In the data rows, 500 means zero.
Each row of this table is followed by its label. One hidden rule gives the labels. It looks at one to three of the table's principal directions, none of them among the few with the most spread.
[443. 395. 544. 411. 401. 380. 381. 483. 516. 431. 684. 414. 534. 555.
 458. 348. 534. 647. 565. 427. 457. 335. 245. 328. 479. 494. 527. 455.
 516. 407. 304. 438. 552.] s
[571. 449. 408. 613. 436. 493. 548. 587. 650. 576. 294. 447. 604. 498.
 459. 544. 390. 445. 459. 597. 484. 334. 546. 582. 373. 446. 348. 636.
 477. 527. 608. 742. 471.] s
[438. 596. 509. 588. 626. 604. 578. 490. 448. 499. 459. 617. 377. 432.
 577. 580. 550. 532. 495. 517. 539. 676. 648. 598. 493. 494. 555. 485.
 512. 470. 538. 447. 440.] p
[477. 442. 624. 473. 420. 387. 377. 537. 534. 476. 681. 470. 528. 447.
 406. 450. 581. 608. 436. 479. 529. 371. 157. 395. 482. 436. 474. 572.
 486. 451. 354. 432. 533.] s
[426. 568. 363. 554. 595. 513. 521. 473. 509. 533. 271. 436. 538. 473.
 583. 527. 530. 275. 517. 510. 638. 633. 643. 693. 506. 465. 452. 456.
 464. 486. 493. 512. 408.] p
[554. 441. 467. 507. 468. 548. 544. 506. 525. 526. 508. 549. 576. 475.
 501. 537. 493. 530. 501. 551. 488. 398. 592. 501. 448. 599. 545. 546.
 458. 511. 550. 556. 510.] p
[483. 524. 521. 485. 534. 466. 505. 491. 440. 499. 487. 533. 490. 466.
 528. 502. 552. 503. 502. 463. 520. 564. 429. 494. 510. 473. 541. 441.
 521. 441. 439. 443. 498.] s
[652. 374. 530. 484. 487. 423. 535. 558. 454. 461. 473. 499. 589. 496.
 467. 559. 503. 568. 495. 581. 435. 416. 546. 523. 540. 464. 382. 452.
 510. 466. 497. 502. 529.] s
[539. 243. 639. 346. 250. 285. 148. 487. 596. 438. 907. 403. 640. 596.
 387. 280. 480. 795. 702. 444. 533. 315. 175. 309. 486. 281. 480. 643.
 640. 311. 266. 628. 532.] s
[569. 529. 570. 540. 542. 520. 577. 521. 494. 554. 500. 664. 501. 479.
 454. 606. 479. 640. 455. 570. 444. 514. 515. 500. 399. 488. 534. 592.
 532. 557. 550. 529. 449.] p
[621. 499. 522. 522. 571. 502. 613. 522. 451. 570. 419. 646. 548. 479.
 485. 621. 461. 552. 473. 596. 452. 532. 625. 562. 448. 489. 499. 546.
 536. 569. 555. 526. 415.] s
[585. 599. 426. 627. 477. 650. 550. 515. 739. 647. 402. 428. 612. 473.
 420. 679. 413. 310. 341. 619. 588. 400. 663. 676. 431. 513. 371. 741.
 410. 654. 590. 588. 410.] s
[455. 520. 381. 483. 450. 577. 442. 405. 585. 439. 499. 342. 487. 557.
 509. 468. 511. 419. 482. 455. 506. 397. 533. 519. 494. 569. 453. 523.
 431. 431. 559. 498. 612.] s
[606. 414. 520. 469. 511. 506. 554. 519. 416. 478. 504. 542. 520. 489.
 532. 523. 518. 537. 536. 536. 461. 493. 634. 539. 551. 526. 533. 448.
 514. 465. 544. 482. 514.] s
[441. 478. 487. 450. 534. 419. 497. 507. 475. 413. 433. 369. 428. 567.
 483. 450. 557. 397. 452. 490. 447. 482. 510. 565. 584. 469. 404. 420.
 482. 572. 527. 406. 523.] p
[417. 526. 524. 462. 556. 378. 487. 495. 419. 509. 470. 522. 485. 482.
 546. 416. 545. 485. 536. 426. 524. 579. 323. 459. 490. 420. 553. 402.
 554. 437. 344. 428. 447.] s
[511. 564. 533. 511. 628. 603. 707. 469. 369. 574. 535. 772. 433. 426.
 584. 576. 520. 644. 490. 509. 412. 547. 611. 442. 409. 657. 747. 451.
 522. 512. 485. 387. 427.] p
[529. 495. 563. 552. 406. 526. 402. 528. 660. 485. 544. 460. 471. 569.
 378. 555. 478. 628. 476. 542. 482. 467. 480. 554. 430. 368. 422. 699.
 539. 531. 631. 654. 533.] p
[371. 617. 609. 551. 465. 534. 391. 505. 638. 552. 627. 505. 438. 519.
 483. 378. 452. 479. 506. 435. 596. 562. 286. 447. 387. 409. 608. 684.
 516. 522. 486. 586. 461.] s
[335. 654. 412. 558. 615. 488. 505. 455. 503. 506. 318. 457. 500. 450.
 559. 515. 585. 315. 453. 451. 635. 643. 410. 586. 462. 490. 480. 424.
 432. 469. 409. 417. 457.] p
[431. 596. 521. 569. 520. 548. 497. 486. 560. 409. 536. 486. 457. 503.
 451. 562. 520. 560. 403. 508. 472. 484. 383. 414. 465. 563. 383. 483.
 411. 506. 501. 435. 619.] s
[556. 428. 460. 470. 506. 536. 602. 490. 456. 517. 496. 588. 547. 487.
 539. 515. 500. 540. 517. 536. 433. 400. 630. 481. 452. 637. 600. 480.
 475. 506. 553. 514. 511.] p
[416. 598. 395. 532. 570. 584. 527. 463. 467. 534. 368. 443. 478. 532.
 602. 428. 433. 328. 604. 452. 587. 672. 648. 557. 534. 557. 578. 399.
 479. 528. 487. 490. 409.] s
[632. 441. 494. 558. 607. 510. 727. 576. 334. 496. 342. 682. 512. 448.
 562. 595. 461. 626. 516. 602. 362. 504. 674. 491. 467. 596. 503. 358.
 502. 492. 564. 498. 482.] s
[515. 427. 453. 484. 429. 492. 464. 508. 593. 511. 505. 427. 611. 518.
 472. 483. 490. 423. 495. 536. 533. 370. 534. 524. 479. 547. 467. 562.
 442. 540. 520. 572. 513.] p
[598. 422. 475. 521. 426. 564. 509. 515. 583. 510. 531. 496. 619. 472.
 468. 560. 486. 501. 467. 577. 511. 343. 583. 517. 457. 594. 471. 599.
 419. 502. 581. 586. 558.] s
[513. 435. 429. 449. 503. 408. 509. 527. 478. 561. 374. 427. 522. 592.
 510. 427. 406. 403. 602. 512. 475. 536. 658. 580. 562. 408. 468. 459.
 595. 615. 483. 570. 344.] p
[466. 496. 447. 399. 506. 454. 463. 440. 501. 476. 498. 371. 501. 578.
 515. 444. 523. 336. 504. 453. 507. 502. 564. 552. 598. 490. 476. 439.
 505. 548. 467. 418. 496.] s
[426. 635. 555. 507. 591. 583. 567. 434. 389. 529. 570. 653. 421. 453.
 532. 534. 575. 669. 516. 424. 493. 629. 394. 400. 432. 612. 752. 409.
 505. 456. 366. 305. 452.] s
[630. 500. 513. 663. 584. 603. 643. 584. 444. 596. 401. 694. 528. 335.
 584. 651. 458. 585. 518. 611. 553. 591. 688. 604. 456. 471. 505. 530.
 529. 397. 522. 581. 393.] w
[401. 437. 523. 395. 334. 335. 261. 484. 726. 441. 663. 241. 620. 650.
 365. 322. 467. 373. 480. 458. 541. 295. 219. 399. 495. 417. 336. 615.
 456. 595. 396. 559. 571.] s
[588. 481. 545. 521. 486. 561. 555. 495. 474. 522. 561. 676. 558. 422.
 479. 624. 551. 693. 476. 542. 473. 456. 489. 447. 402. 590. 605. 546.
 483. 438. 534. 519. 551.] p
[595. 486. 534. 499. 535. 473. 562. 513. 481. 543. 459. 612. 541. 507.
 457. 589. 471. 574. 468. 576. 441. 497. 551. 530. 437. 470. 484. 567.
 538. 562. 557. 541. 455.] p
[689. 411. 467. 537. 410. 674. 396. 469. 647. 433. 524. 421. 431. 589.
 466. 556. 371. 428. 493. 640. 506. 472. 918. 754. 539. 389. 290. 863.
 513. 514. 999. 831. 623.] s
[682. 404. 538. 536. 486. 455. 519. 577. 485. 518. 452. 510. 604. 444.
 469. 610. 491. 529. 486. 601. 514. 474. 573. 594. 549. 398. 362. 520.
 526. 451. 499. 544. 475.] s
[528. 367. 447. 427. 562. 342. 556. 563. 340. 520. 351. 420. 502. 504.
 584. 369. 484. 337. 579. 507. 483. 507. 604. 597. 638. 428. 468. 341.
 560. 528. 421. 442. 357.] s
[483. 362. 497. 376. 455. 346. 439. 520. 463. 429. 487. 345. 472. 617.
 485. 335. 505. 426. 557. 470. 425. 419. 496. 522. 588. 429. 457. 440.
 545. 552. 516. 498. 504.] p
[520. 409. 510. 598. 356. 470. 445. 631. 607. 523. 386. 462. 488. 527.
 458. 403. 386. 587. 570. 516. 465. 414. 405. 483. 379. 377. 471. 638.
 547. 465. 679. 844. 534.] s
[447. 411. 395. 440. 427. 393. 472. 560. 533. 419. 347. 215. 500. 684.
 495. 290. 367. 269. 577. 469. 411. 416. 562. 474. 622. 507. 344. 349.
 474. 653. 567. 584. 541.] s
[522. 555. 554. 562. 587. 524. 587. 513. 451. 530. 479. 652. 471. 450.
 514. 588. 512. 630. 483. 536. 475. 575. 503. 506. 426. 479. 539. 501.
 534. 470. 469. 463. 443.] p
[394. 682. 406. 558. 540. 659. 476. 432. 521. 535. 423. 451. 437. 525.
 559. 509. 451. 369. 569. 428. 616. 742. 625. 541. 548. 552. 574. 448.
 479. 534. 523. 497. 457.] w
[519. 476. 381. 518. 490. 560. 573. 498. 492. 488. 375. 498. 450. 513.
 546. 505. 427. 426. 492. 524. 424. 451. 682. 518. 509. 575. 440. 502.
 483. 529. 710. 635. 573.] w
[446. 552. 499. 517. 502. 548. 462. 478. 493. 503. 515. 518. 442. 484.
 521. 504. 521. 519. 537. 457. 550. 612. 509. 510. 518. 484. 560. 497.
 523. 469. 509. 510. 496.] s
[476. 440. 441. 424. 534. 458. 558. 457. 421. 423. 504. 440. 491. 542.
 576. 394. 515. 464. 525. 460. 412. 384. 513. 436. 524. 597. 510. 348.
 471. 431. 431. 384. 558.] w
[455. 544. 408. 563. 488. 575. 489. 484. 567. 407. 423. 369. 486. 525.
 485. 553. 503. 430. 450. 512. 506. 479. 565. 517. 544. 578. 340. 442.
 395. 503. 572. 493. 619.] p
[479. 470. 500. 468. 493. 481. 504. 493. 524. 514. 551. 503. 524. 520.
 501. 458. 492. 484. 507. 505. 490. 438. 510. 480. 480. 528. 532. 521.
 496. 542. 469. 495. 471.] p
[538. 420. 500. 527. 399. 515. 398. 553. 589. 530. 534. 413. 576. 509.
 458. 475. 457. 481. 572. 537. 591. 484. 564. 560. 538. 447. 469. 588.
 500. 527. 510. 618. 447.] p
[624. 349. 494. 532. 327. 491. 397. 569. 626. 497. 523. 449. 661. 483.
 404. 552. 479. 580. 517. 583. 538. 339. 492. 511. 464. 478. 398. 641.
 462. 465. 597. 721. 581.] p
[503. 663. 563. 563. 622. 708. 679. 442. 403. 579. 590. 798. 387. 399.
 558. 660. 539. 708. 465. 492. 453. 634. 597. 437. 410. 665. 775. 489.
 513. 487. 498. 360. 453.] s
[474. 661. 430. 570. 565. 675. 544. 458. 522. 568. 401. 492. 458. 507.
 557. 555. 433. 339. 523. 490. 595. 700. 716. 603. 535. 554. 565. 503.
 473. 578. 581. 505. 426.] w
[504. 395. 466. 403. 362. 495. 412. 458. 549. 373. 613. 382. 473. 598.
 427. 443. 510. 557. 476. 475. 379. 298. 471. 391. 533. 599. 432. 524.
 451. 516. 650. 549. 716.] s
[450. 598. 515. 536. 595. 562. 547. 472. 439. 512. 486. 582. 428. 450.
 555. 553. 553. 509. 496. 476. 544. 653. 542. 540. 507. 507. 581. 452.
 511. 470. 468. 407. 458.] p
[563. 363. 330. 478. 554. 265. 489. 560. 458. 447. 131. 338. 660. 479.
 578. 490. 496. 104. 486. 588. 591. 516. 635. 739. 633. 315. 111. 401.
 485. 460. 579. 655. 517.] w
[460. 510. 526. 464. 356. 519. 383. 504. 637. 545. 554. 436. 444. 627.
 452. 350. 373. 461. 566. 431. 480. 488. 441. 445. 441. 428. 592. 682.
 566. 593. 682. 751. 533.] w
[413. 542. 467. 488. 538. 517. 507. 465. 493. 461. 453. 457. 466. 548.
 540. 432. 518. 431. 521. 460. 506. 534. 504. 508. 474. 552. 556. 449.
 462. 509. 518. 465. 516.] p
[365. 616. 625. 509. 562. 570. 532. 440. 457. 461. 728. 688. 361. 468.
 533. 461. 561. 733. 483. 416. 441. 533. 294. 291. 378. 604. 711. 486.
 500. 428. 404. 359. 557.] s
[490. 602. 597. 471. 560. 653. 625. 415. 404. 553. 721. 738. 431. 441.
 492. 563. 572. 765. 446. 459. 408. 460. 407. 319. 373. 760. 850. 501.
 460. 518. 410. 260. 485.] s
[505. 411. 569. 410. 319. 497. 390. 460. 595. 370. 753. 466. 495. 579.
 339. 494. 563. 756. 425. 477. 348. 224. 277. 280. 428. 632. 506. 591.
 434. 506. 591. 512. 761.] p
[522. 246. 554. 481. 296. 300. 363. 635. 600. 426. 543. 365. 564. 572.
 451. 270. 429. 617. 605. 495. 420. 235. 266. 386. 431. 339. 389. 564.
 558. 384. 512. 771. 599.] s
[560. 464. 503. 544. 566. 474. 640. 577. 388. 507. 365. 594. 498. 474.
 526. 530. 460. 558. 514. 560. 412. 515. 567. 488. 487. 541. 494. 396.
 504. 534. 531. 504. 461.] p
[630. 348. 458. 480. 375. 611. 569. 508. 503. 419. 556. 554. 516. 543.
 462. 554. 470. 713. 519. 559. 314. 281. 680. 397. 458. 716. 540. 512.
 446. 492. 747. 635. 703.] p
[649. 416. 527. 506. 522. 428. 582. 560. 458. 530. 415. 586. 574. 508.
 462. 584. 455. 585. 495. 604. 416. 460. 587. 545. 469. 439. 421. 519.
 553. 539. 541. 565. 447.] s
[331. 456. 443. 405. 285. 345. 182. 401. 749. 349. 669. 173. 563. 668.
 346. 339. 534. 541. 484. 382. 500. 238.  80. 326. 441. 407. 280. 578.
 460. 403. 360. 549. 709.] s
[450. 540. 498. 502. 521. 506. 475. 477. 498. 471. 501. 492. 450. 496.
 494. 529. 548. 502. 478. 481. 518. 559. 491. 522. 523. 480. 481. 488.
 502. 494. 506. 464. 519.] p
[505. 548. 576. 533. 546. 505. 537. 496. 470. 491. 533. 643. 468. 479.
 467. 587. 536. 696. 472. 518. 449. 546. 422. 451. 410. 487. 539. 515.
 529. 474. 484. 470. 509.] p
[380. 508. 460. 450. 504. 434. 464. 464. 522. 420. 448. 394. 462. 587.
 490. 403. 550. 443. 490. 448. 466. 458. 406. 489. 466. 515. 490. 452.
 462. 520. 512. 470. 559.] p
[421. 416. 457. 379. 476. 384. 448. 479. 489. 413. 469. 333. 466. 631.
 501. 330. 524. 388. 536. 449. 436. 418. 489. 516. 549. 492. 482. 431.
 498. 557. 527. 472. 535.] p
[351. 490. 650. 388. 455. 399. 394. 445. 492. 420. 828. 550. 439. 564.
 464. 324. 561. 747. 545. 378. 419. 413. 133. 215. 421. 522. 659. 466.
 542. 438. 276. 362. 565.] s
[501. 588. 537. 508. 531. 572. 515. 445. 483. 502. 566. 603. 496. 446.
 491. 615. 585. 585. 448. 480. 524. 566. 454. 474. 466. 559. 587. 500.
 477. 451. 478. 413. 548.] s
[492. 324. 700. 262. 399. 270. 441. 493. 480. 450. 817. 590. 445. 684.
 425. 243. 463. 750. 560. 432. 237. 265. 238. 235. 393. 432. 665. 580.
 659. 566. 471. 536. 553.] w
[482. 562. 452. 508. 550. 584. 517. 454. 470. 509. 476. 495. 464. 462.
 562. 549. 541. 399. 499. 480. 573. 613. 641. 589. 574. 529. 533. 462.
 485. 479. 517. 437. 486.] s
[479. 572. 447. 414. 530. 543. 516. 413. 538. 522. 540. 379. 524. 560.
 509. 492. 513. 276. 438. 462. 524. 475. 590. 546. 585. 588. 523. 463.
 443. 606. 437. 326. 476.] s
Here are more rows. What is the label of each one?
[395. 596. 371. 561. 477. 605. 443. 465. 592. 452. 393. 324. 471. 564.
 506. 487. 459. 350. 523. 463. 569. 579. 592. 539. 551. 559. 413. 453.
 417. 541. 571. 540. 554.] p
[542. 446. 482. 494. 479. 537. 540. 508. 519. 522. 516. 532. 551. 483.
 512. 511. 496. 485. 496. 540. 494. 418. 593. 516. 475. 577. 543. 539.
 466. 523. 552. 538. 503.] p
[497. 356. 489. 372. 297. 351. 266. 487. 635. 367. 619. 270. 550. 644.
 368. 411. 494. 477. 503. 470. 455. 334. 373. 426. 600. 398. 265. 558.
 512. 527. 572. 636. 696.] w
[445. 593. 546. 547. 670. 577. 649. 503. 359. 496. 468. 612. 346. 489.
 635. 419. 457. 480. 541. 482. 461. 651. 601. 501. 491. 557. 641. 399.
 511. 504. 505. 381. 417.] s
[663. 337. 454. 518. 501. 465. 529. 590. 377. 581. 380. 496. 559. 417.
 594. 497. 453. 452. 649. 558. 573. 577. 759. 673. 641. 371. 480. 441.
 606. 403. 475. 588. 337.] s
[518. 522. 468. 494. 269. 500. 309. 485. 875. 476. 566. 213. 695. 623.
 258. 564. 463. 351. 318. 534. 537. 213. 303. 468. 440. 514. 241. 739.
 344. 656. 582. 636. 685.] w
[601.  94. 644. 362. 236. 203. 280. 666. 578. 405. 667. 285. 595. 654.
 403. 182. 440. 622. 681. 514. 407. 199. 330. 441. 539. 252. 414. 582.
 622. 447. 490. 746. 541.] p
[540. 500. 555. 551. 561. 504. 601. 537. 420. 514. 472. 669. 475. 467.
 512. 556. 487. 691. 521. 542. 422. 537. 505. 457. 415. 507. 561. 474.
 543. 475. 499. 507. 463.] p
[572. 665. 497. 599. 607. 683. 651. 499. 498. 627. 410. 635. 482. 450.
 527. 665. 424. 425. 444. 563. 535. 663. 727. 598. 483. 567. 573. 553.
 484. 626. 590. 483. 383.] w
[528. 483. 345. 526. 469. 593. 567. 476. 517. 474. 372. 490. 470. 516.
 533. 550. 428. 440. 480. 529. 421. 434. 710. 508. 507. 613. 409. 506.
 459. 519. 739. 654. 622.] w
[594. 598. 474. 699. 430. 639. 459. 553. 722. 519. 303. 470. 445. 516.
 370. 701. 393. 512. 366. 618. 509. 524. 586. 677. 380. 342. 250. 831.
 488. 551. 911. 847. 594.] s
[544. 521. 588. 532. 528. 504. 546. 509. 486. 491. 543. 659. 486. 487.
 443. 602. 522. 727. 460. 548. 421. 500. 434. 447. 388. 492. 524. 555.
 527. 489. 523. 503. 521.] p
[476. 535. 460. 484. 535. 551. 499. 462. 470. 503. 483. 465. 463. 502.
 553. 498. 521. 403. 531. 470. 554. 601. 629. 575. 580. 509. 540. 452.
 506. 497. 503. 447. 469.] s
[581. 465. 483. 520. 576. 516. 639. 549. 404. 514. 380. 543. 517. 500.
 570. 492. 437. 443. 542. 556. 452. 527. 685. 549. 523. 555. 521. 405.
 493. 537. 548. 493. 441.] s
[485. 472. 508. 503. 516. 450. 545. 543. 482. 403. 476. 426. 479. 554.
 477. 454. 468. 492. 460. 526. 395. 410. 458. 421. 534. 557. 366. 395.
 440. 564. 498. 436. 571.] s
[524. 387. 454. 381. 381. 417. 388. 478. 553. 464. 554. 362. 548. 623.
 454. 409. 449. 446. 568. 475. 461. 413. 547. 478. 581. 456. 429. 512.
 546. 550. 541. 599. 548.] w
[425. 484. 564. 328. 476. 342. 448. 439. 469. 480. 646. 481. 516. 619.
 458. 340. 513. 544. 525. 397. 403. 412. 244. 312. 462. 512. 613. 437.
 547. 553. 330. 380. 508.] w
[507. 534. 569. 576. 572. 529. 559. 533. 457. 514. 500. 637. 438. 423.
 531. 567. 532. 612. 486. 530. 505. 582. 506. 534. 451. 447. 535. 523.
 536. 438. 497. 487. 457.] p
[679. 446. 539. 522. 581. 497. 655. 556. 398. 526. 421. 622. 564. 456.
 511. 621. 479. 550. 472. 616. 430. 496. 659. 564. 506. 522. 470. 457.
 508. 523. 530. 463. 448.] w
[623. 511. 450. 597. 344. 652. 378. 492. 800. 448. 428. 357. 426. 622.
 340. 634. 374. 450. 356. 621. 452. 383. 693. 696. 430. 358. 189. 935.
 479. 588. 999. 899. 700.] s
[483. 546. 562. 494. 566. 599. 623. 455. 415. 529. 636. 738. 403. 450.
 544. 543. 533. 712. 493. 485. 404. 504. 529. 389. 405. 639. 732. 498.
 526. 484. 495. 409. 492.] p
[436. 651. 526. 601. 548. 675. 543. 480. 520. 526. 484. 656. 310. 468.
 542. 558. 469. 546. 475. 485. 501. 676. 598. 531. 425. 503. 605. 632.
 528. 520. 745. 626. 531.] w
[363. 492. 438. 417. 492. 421. 434. 448. 515. 416. 461. 345. 458. 621.
 504. 346. 527. 404. 532. 425. 471. 462. 428. 487. 500. 510. 499. 435.
 477. 530. 493. 465. 540.] p
[518. 411. 454. 432. 546. 491. 570. 476. 387. 467. 508. 455. 493. 498.
 631. 376. 519. 423. 574. 464. 473. 435. 612. 514. 562. 573. 589. 358.
 496. 389. 426. 386. 489.] s
[447. 533. 482. 502. 538. 520. 506. 474. 460. 473. 484. 522. 440. 493.
 521. 517. 543. 527. 509. 478. 501. 575. 528. 513. 516. 512. 525. 454.
 507. 485. 506. 459. 506.] p
[456. 575. 495. 470. 624. 525. 589. 447. 324. 564. 491. 605. 455. 445.
 625. 452. 531. 507. 584. 418. 532. 654. 507. 473. 514. 559. 730. 341.
 545. 427. 319. 317. 370.] s
[532. 420. 460. 462. 417. 468. 449. 513. 618. 528. 507. 394. 630. 548.
 456. 469. 465. 370. 498. 542. 538. 373. 557. 546. 504. 508. 442. 582.
 458. 588. 519. 586. 486.] p
[515. 588. 402. 486. 551. 624. 530. 440. 539. 563. 437. 375. 507. 527.
 552. 543. 471. 198. 480. 504. 601. 598. 796. 682. 639. 547. 496. 492.
 459. 614. 533. 413. 408.] s
[502. 540. 578. 542. 544. 510. 530. 505. 485. 491. 540. 629. 451. 473.
 476. 577. 536. 677. 472. 521. 459. 545. 445. 478. 422. 460. 526. 537.
 537. 466. 498. 484. 501.] p
[466. 585. 513. 519. 574. 550. 525. 469. 447. 507. 494. 562. 446. 448.
 542. 560. 565. 494. 487. 474. 548. 638. 528. 542. 526. 503. 562. 457.
 507. 466. 474. 411. 480.] s
[470. 529. 556. 405. 489. 504. 494. 416. 463. 532. 721. 575. 502. 511.
 465. 462. 528. 652. 491. 434. 444. 409. 325. 318. 447. 619. 680. 495.
 506. 511. 321. 322. 480.] s
[423. 701. 431. 602. 535. 708. 488. 448. 548. 538. 440. 478. 430. 510.
 540. 566. 440. 417. 552. 454. 617. 755. 656. 547. 540. 554. 559. 479.
 473. 539. 553. 514. 468.] w
[398. 426. 606. 392. 332. 234. 228. 511. 627. 400. 678. 315. 556. 585.
 316. 359. 563. 579. 444. 421. 492. 318.   0. 318. 478. 324. 326. 573.
 514. 485. 334. 507. 626.] s
[458. 433. 637. 447. 410. 282. 313. 561. 528. 505. 629. 432. 534. 480.
 398. 376. 539. 551. 485. 453. 559. 439.  78. 411. 500. 298. 437. 580.
 557. 471. 318. 495. 469.] s
[445. 576. 484. 566. 484. 358. 348. 547. 667. 423. 323. 269. 536. 516.
 373. 582. 537. 248. 314. 541. 609. 535. 302. 640. 567. 265.  64. 582.
 436. 567. 558. 568. 592.] w
[578. 454. 438. 453. 312. 481. 379. 486. 769. 475. 541. 247. 717. 598.
 315. 573. 478. 341. 354. 554. 510. 210. 430. 490. 507. 557. 262. 633.
 360. 632. 549. 572. 656.] w
